Each row of M is roughly a mix of the hidden directions of one of a few groups.
M, 109 rows:
[[ 23 -16 -37 -43  13 -34  38  17   3   7  24]
 [ 26  57  22 -14  26  -5  -7 -33  28  -1 -24]
 [  8   1  38  28 -33   3  23  51 -31   3 -17]
 [  0 -42 -35 -16 -17   1 -12 -30  23  32  39]
 [-45   9 -49 -32 -12 -27   9  -6   5   9  32]
 [-14 -54 -27   7  -5  12  31  29  -3  -4  43]
 [-17  50  14 -25 -40 -41  13  15 -19  -2  11]
 [-38  -2   8 -10 -27   3  54  28 -19  28  23]
 [ 33   4  23  26 -68   3 -11  13 -10  -4  17]
 [ 46 -13 -14 -29 -42 -31   0 -15  18 -15  30]
 [ 18 -63 -41   1  11   3 -17   1   2 -26  24]
 [-52  20 -10  -9  48  -6  37  20 -16   4   7]
 [-19 -62 -19  17 -18  27  -3  11  -6  -6  41]
 [ 25  51  17 -21  31  -9 -18 -24  40  -9 -10]
 [-35  39 -11 -34 -39 -36  21 -12  -2   8  11]
 [-14  29 -29 -40  18 -11   0 -55  27   0   7]
 [-44 -17 -37 -33 -13 -37  17   8 -19  -9  27]
 [ 13 -52 -21  -7  38   0 -39 -16  29   7  15]
 [ 16 -26 -19  -8  25  23 -24 -60  29   4  12]
 [-35 -17 -28   1 -47 -21  21  35 -19   2  27]
 [-12  25 -16 -15  18 -18   3 -61   1  23 -40]
 [ -7  12  19  15 -21 -27  19  58 -32  19 -24]
 [ 10 -23  12   6 -18  10  12  64 -14 -10  44]
 [-27 -60  -9  29 -12  26   2  25 -25  13 -12]
 [-16 -77 -13 -12  -8  10   9  -6 -25 -13  12]
 [  3  66  39  -9   0  -1  -8 -24  -9 -26  17]
 [ 15  47  35  18 -36 -10  -6  19 -23 -30 -21]
 [ 33 -29  11  30  45  39  -9  -6  -2   6 -33]
 [  7 -29   8   2 -15  12  23  62 -22  -2  39]
 [ -3 -68 -37  -3  22  19  -1 -21  16 -10   2]
 [-31  10 -48 -42  -9 -38   3 -16   7  18  23]
 [ 26  62  25  27  -3   2 -25  -4  26  11 -21]
 [ -5 -26 -53 -33  18 -33 -30 -25  -9  -9   3]
 [ 15 -29 -11  18  44  28  -5 -41   1  17 -40]
 [  3  64  30 -18  13 -25  20   9  14   6 -30]
 [ -5 -58 -36 -10 -21 -22 -13  19 -34 -10  13]
 [-35 -39 -18  -2 -40 -10  21  25 -34  -8  27]
 [-41 -57 -24  10   5  -9  12  23 -33  11  -5]
 [ 17  30  32  20 -46  -1  -5  32 -26 -36  -4]
 [-13  25 -15 -21  49   3 -18 -31  42 -26  12]
 [  4  27 -14 -22  27  14 -12 -59  38 -13  11]
 [-14  42  10   1 -50 -23 -26   9  15 -35  21]
 [ 10  67  23  -1 -11 -19 -40  -3  21  -3   0]
 [  4  40 -14 -32 -26 -55 -16 -19   4 -12  20]
 [  4  60  43   9 -34  -9  -8  22 -12 -10 -11]
 [ 24 -66 -30  14  33  16   9  -2 -15  -7  -1]
 [-33 -63 -16   1   0  21  25  21 -28   0   8]
 [ 18 -54 -31   3  13 -13 -24 -21 -35  11 -28]
 [ 25   9  18  -3  65  11 -14 -31  15   5 -32]
 [ 55  28  34   4  36  17  -2 -20  23   0 -13]
 [ 33 -49 -13   8  15  13   0  45 -14  -8  35]
 [-28 -24 -16  20 -63   0   5  34 -17   5  16]
 [-28  41  -6 -32 -43 -39   7   5   4  -5  27]
 [ 38 -21   3  20  54  27  -9 -14  -5  16 -35]
 [ 13  70  29  -8  -3 -24 -28  -7   6   3 -19]
 [ 14  33  13  -8  65   9  -7 -25  24   4 -25]
 [ -5 -64 -19   5  22  25  36  14 -12  16  14]
 [ 23 -64 -20  23  32  32   1  -3  -5  -8  -8]
 [ 36  53  25   1  13  12 -23 -26  36  -3 -15]
 [  8  -5 -17 -17  42   4 -24 -51  43  15   5]
 [ 58  10  34 -20 -12  11   2 -31   6 -29  25]
 [-55  42   8 -21   7  -9  11 -20  -5 -31  28]
 [ 25 -50 -12  26  46  34 -12  -8  13  -1 -11]
 [-47 -11 -20  -2 -31 -16  23  45 -14   7  32]
 [ 36  61  14 -14  11 -17 -13 -24  33  -6   0]
 [ -3  26   5  10   6  10 -11 -58   7   4 -56]
 [-10 -59  -8  15   9  32  35  25 -11  16  23]
 [-29  32   1  29 -30  18  18  29 -35 -34  13]
 [-49 -30 -16 -14  49  26  -5 -14 -13  -1 -22]
 [ 13 -36  -8  22  -5  10  20  54 -13 -16  43]
 [-18 -34  -9  16 -34 -15  19  42 -37  32  -2]
 [-27  43  -3 -20  -7 -22  -5 -54  11  11 -31]
 [ 27 -38   9  38  33  45 -18  -5   6  -6 -22]
 [-58  40   5 -21   1  -5  12 -16  -5 -30  29]
 [-18  14 -14  30 -25  33  -8   7 -25 -50  34]
 [ 12  20  -2 -17  -9 -35  15 -16  -5  62 -35]
 [-14  58  15   7 -32  -3  35  10 -33 -10 -18]
 [ 37  54  20   0 -19  13 -27 -21  36  -6  -5]
 [ 10 -68 -29   7  35  12  -9 -14   8 -18  -2]
 [-18   6   6  33 -38   0  17  53 -41   1   4]
 [  1 -54  23  22 -30  15  11  10 -45 -11  18]
 [ 37  44  29 -13  27  -4 -13 -28  34   3 -23]
 [-17 -52 -30 -25  15 -44  14  -2 -26  -3  12]
 [-32   0  12  36 -17  45  23  23 -16 -35  22]
 [-29 -33 -31  -5 -51 -31   4  18 -20  -2  22]
 [-37  12  14  26 -25   7  45  37 -30  17  -9]
 [ 13 -28  21  20 -11  26   4  62  -6 -15  32]
 [ 41 -23 -11 -17  60  16 -15   4  14  29  -2]
 [ 54  14  19  -4 -55 -13  -6  -5   1 -15  27]
 [-25 -16  -7  10 -35 -11   9  61 -24 -12  27]
 [ 34 -53  -7  25  40  35   2   7 -10   2 -11]
 [-60  15 -20  -4  47  23   6   4  12  10 -21]
 [-20  70  12 -27  -1 -23  27   4  14   0  -8]
 [ 11  62  41 -13  13  -4   8  10  32 -22  -5]
 [-21  34  40  11  -5  24  36  20  40  14  20]
 [-23  69  17 -17  -6 -17  29  18  15  -4   0]
 [ 12  20  -2 -33  39  -2  -9 -53  41   0  -9]
 [  9  -5  27  11 -27   8  -6  56   0 -42  32]
 [-25 -68 -15  -9   8  21  25  12 -28  -3  10]
 [ 38 -17   9  27  41  35 -26 -14   9   0 -36]
 [  7 -60   9  24 -49   9  -7   6 -27  -7  10]
 [ 54  48  24  10 -35 -14  -4   8  11   1  14]
 [ 50  30   6   0  28  -1 -21 -17  41  15 -29]
 [-22 -57 -10  27   4  27  24  24   3   1  34]
 [ 15  42  28  13   9  30 -37 -28  28  -2 -28]
 [ 37  54  27  -5  20  -9 -28  -9  -6  19 -31]
 [-14  69  11 -22 -23 -26  17  -3  -4  25  -2]
 [ 35 -44   4  36  23  34 -13  31   2 -20   7]
 [ 31 -19  -9  25  24  26 -33 -38   9 -17 -39]]
One row of each group comes first, with its name. Which group is each row after those in?
[ -5 -45 -50 -25  14 -16 -31 -24   2  -8  22] | T
[-22  -2  14  -9  -9  -3  47  56  -8  15  36] | B
[ 70  19   7 -11 -33 -24  -5  -5  18  -1  15] | H

[ 53   8  24   8 -34  10 -42 -27  18  -5 -11] | H
[ 30  12 -33   2  19  -1 -13  21  38  43 -38] | H
[-49 -14  -2  11 -52  -1  -6  13 -39 -12  19] | H
[-21  56   9 -24 -28 -42  19  -2 -19  13   2] | B
[-28  29  48   6   3  30 -10 -23 -35 -30   9] | H
[ 25  54  25  -8  12 -15 -38 -19   9  -1 -35] | B
[ 39  33  38  13  27   1 -10  -8  -4  -6 -51] | T
[ 16 -32  28  45 -25  22   1  43 -26   4  -2] | T
[ 48 -37 -35  -9  42 -15 -15  11 -11  -4  19] | B
[-27 -48 -51  -5   7  -2   0 -32 -24  21  -3] | T
[ 24  52  22  37 -12   8  18  38  14  18  -1] | H
